Rotation paths and how fast each direction turns (degrees each step):
Each turn is a multiple of 5 degrees from 10 to 175, or 0.
Each row of a path follows its step; steps can be skipped.

step 0: [ 16 -17 -17  23   6 -17 -10 -23  -2  -5  -7  -9  15  11 -20  12  -1  24
 -11  16  -1  -3  13  -5 -12 -11   0 -16 -23   8 -10   0  -5 -13  -3  22
   5  -5  -4  -4   3  -9  20  -7   4 -13   5 -18  13 -15  -3 -14   1 -24
 -24  -7  -6  -6 -10]
step 4: [  8  -5   7  -6   7 -17  -1 -10 -12  -2  11  -1  26  27   3   4 -14 -14
  16 -19   9  -3  -8  15 -10 -20   7   5 -10   7  11   8  -8   3 -12 -26
 -18  -8  -7  22  -6   9 -11  -2  -3 -12 -13 -33  11   1  -5 -31  -7 -14
  -6  -4  -7  -3  -1]
step 5: [ 15  10   1  18  -8 -16  -2 -13  -8  17  26 -15   3  -7  -6  -8  -3  19
  17   5 -26   3  -5  24   2  -9  27   5 -13   8  -7   2  -6   9 -12 -14
  -9  11  -9  -6   7 -12  12   5  -8  -9   2 -16  25  -7 -13 -15  11   0
 -15  -2  20  16 -10]
step 6: [ -3   0  -5  28  10 -22  -5 -23  10  -6   6   6  16   7   9   8 -11   5
  -6 -20   2  -1  17   1 -22  -9   2  18 -16  -7 -16  -4  -5 -18  -9   0
   2  13 -11   0 -11  -4 -17   4   0 -20 -14 -30   4   3 -16 -25   1   7
   8  -9  16 -10 -20]
step 7: [ -2   4  -8   1 -10 -16   9 -27   9  -6  17  14  14  -5 -10 -14   6 -17
  34  12 -12  -2  -6  11  -9  -6  18  -8 -16  -7  -1   0 -26 -10  -8 -11
  -6   2 -19   0   2 -11  -8  20   6   4  -7  11  18  26 -10 -28   7 -14
  -2  -2   3   1 -11]
step 9: [-18  -6  -3   6 -20 -13 -12 -19   7 -24  -2   4  18   7  -1   9 -16   2
  18  -7 -17 -15  -2 -13  -2  -3   5  14 -10 -21   3   9 -15 -13  -2  12
  -4 -16   2  11  -7 -19  -6 -18  -4  -7 -17   9  30   6   3 -27  19 -10
  -2 -14   1   8   5]
step 10: [ 18   7   9   2  -5 -22 -18  -2  -7  11   0  -8  27   6 -25   1   2  -1
   8   1 -12   5  -8  15 -20  13   6 -24 -32  -1   9   8  -8 -24  -5   7
  -1 -25  -1  -2  -6 -25  -9   4   3 -15  -7 -11  18  -6  -2  -3  -5 -20
 -16   7 -13  -6   0]
step 11: [ 15  -7 -27  27  -3 -11 -20  11  14  -9  -1 -10  12  17  10  10   9  13
   8   1 -11 -11  -4  -6  -3  -4  16  19 -23  -8   6  22  -9  -1   6  10
  -5  -5   9   1  11 -32   8   4  19  -6  -8   1  11  -8  -2  -9  -1   3
 -21 -16  19   3  -9]
step 12: [  5  22 -15  -3   1 -20 -10 -18 -12 -10  -8  -4  31  24  -7  11  20  -7
   0   1  11 -11  12 -15  -3  -9   1 -16 -16   0 -10   6 -11  -3   9 -16
  -4  -5   6  18  -6  -8  -6   2   1 -21 -21 -12   7   3   4 -35 -14  -8
 -18   8  -5   7  -4]
Speeds:
[ 3 -7  4  3  1 -4 -6  2  4 -1 -1  0 -2 -3  1  3 -1  2  1  2  0  5  2 -2
  1  1  3  2  8  0 -4  5  0 -4  0  2  6  1  0  4  0 -2 -1  0  5  5  2 -6
  0 -3 -5  2 -3  7 -1 -2  3 -3  3] -> 140
[ 1  3  3 -5 -2 -2  1 -4 -7  4 -2  1  6 -1  2 -3  3 -1 -2  6 -1 -2  1  3
  5  3  1 -2  3  5 -4  2 -5  0  1  2  3  0 -3 -1  3 -4 -2  3 -5  9  0 -3
  1  0  3 -4  1 -2 -2 -3 -5 -1  1] -> 140
[ 2 -1  5  3  0  4  2  2  1 -2  6  4 -4 -1  0 -8 -3  1  0 -5  3 -2  0  0
  4  0 -2 -3  1 -4  2 -3 -9 -5 -1  0  4  5 -1 -2 -3  1 -1  5 -2 -3  3 -6
  0  4 -2 -2  5 -1  1 -2  3  5  2] -> 35
[ 4  6 -1  2 -2  4 -4  4 -3  1  0 -2 -3  0  1 -6  4 -1 -4 -1  0  4  2  2
  5 -3  2 -2  5  1  3  4  2  6 -5  0 -5  0 -2  5 -2  6  1  0  2 -1 -5 -5
  0  0  2 -6 -2  1  2 -1  3 -3 -5] -> 35
[ 3  0 -3 -2  9  0 -1  0 -1 -1  2  2 -3 -4 -3  4  7  3  0 -2 -1  1  3 -2
 -4  1 -2  0  0  2  0 -4 -2 10 -1  2  3  3  2 -3 -1 -3 -4  1  3  1 -7  0
  1  7 -4 -2  4 -1 -4 -1  0 -3  4] -> 65
[-3  0  3  3 -5  3  0 -3  3 -3  3 -3 -2 -5  5 -1  6  1  5  6 -4  2 -7 -3
  3 -1  7  3  0 -1  4 -1 -3  4  1  1 -1  1  0  0  2 -1  1 -3 -1  3  1  7
  4  3  1  0  1  3 -1 -3  4  6  0] -> 175
[-2  4 -1  3 -3  1 -1 -3  3 -6 -1 -5  3  2 -1  2 -4 -4 -2 -1 -1 -4  0  0
  0 -4 -6  6  1  3 -4 -3  3  1  0  6  7  1 -1 -1 -3  1  4  1  0  0 -2 -3
 -3  4  8 -1  2  5 -5 -4  4 -1  1] -> 130
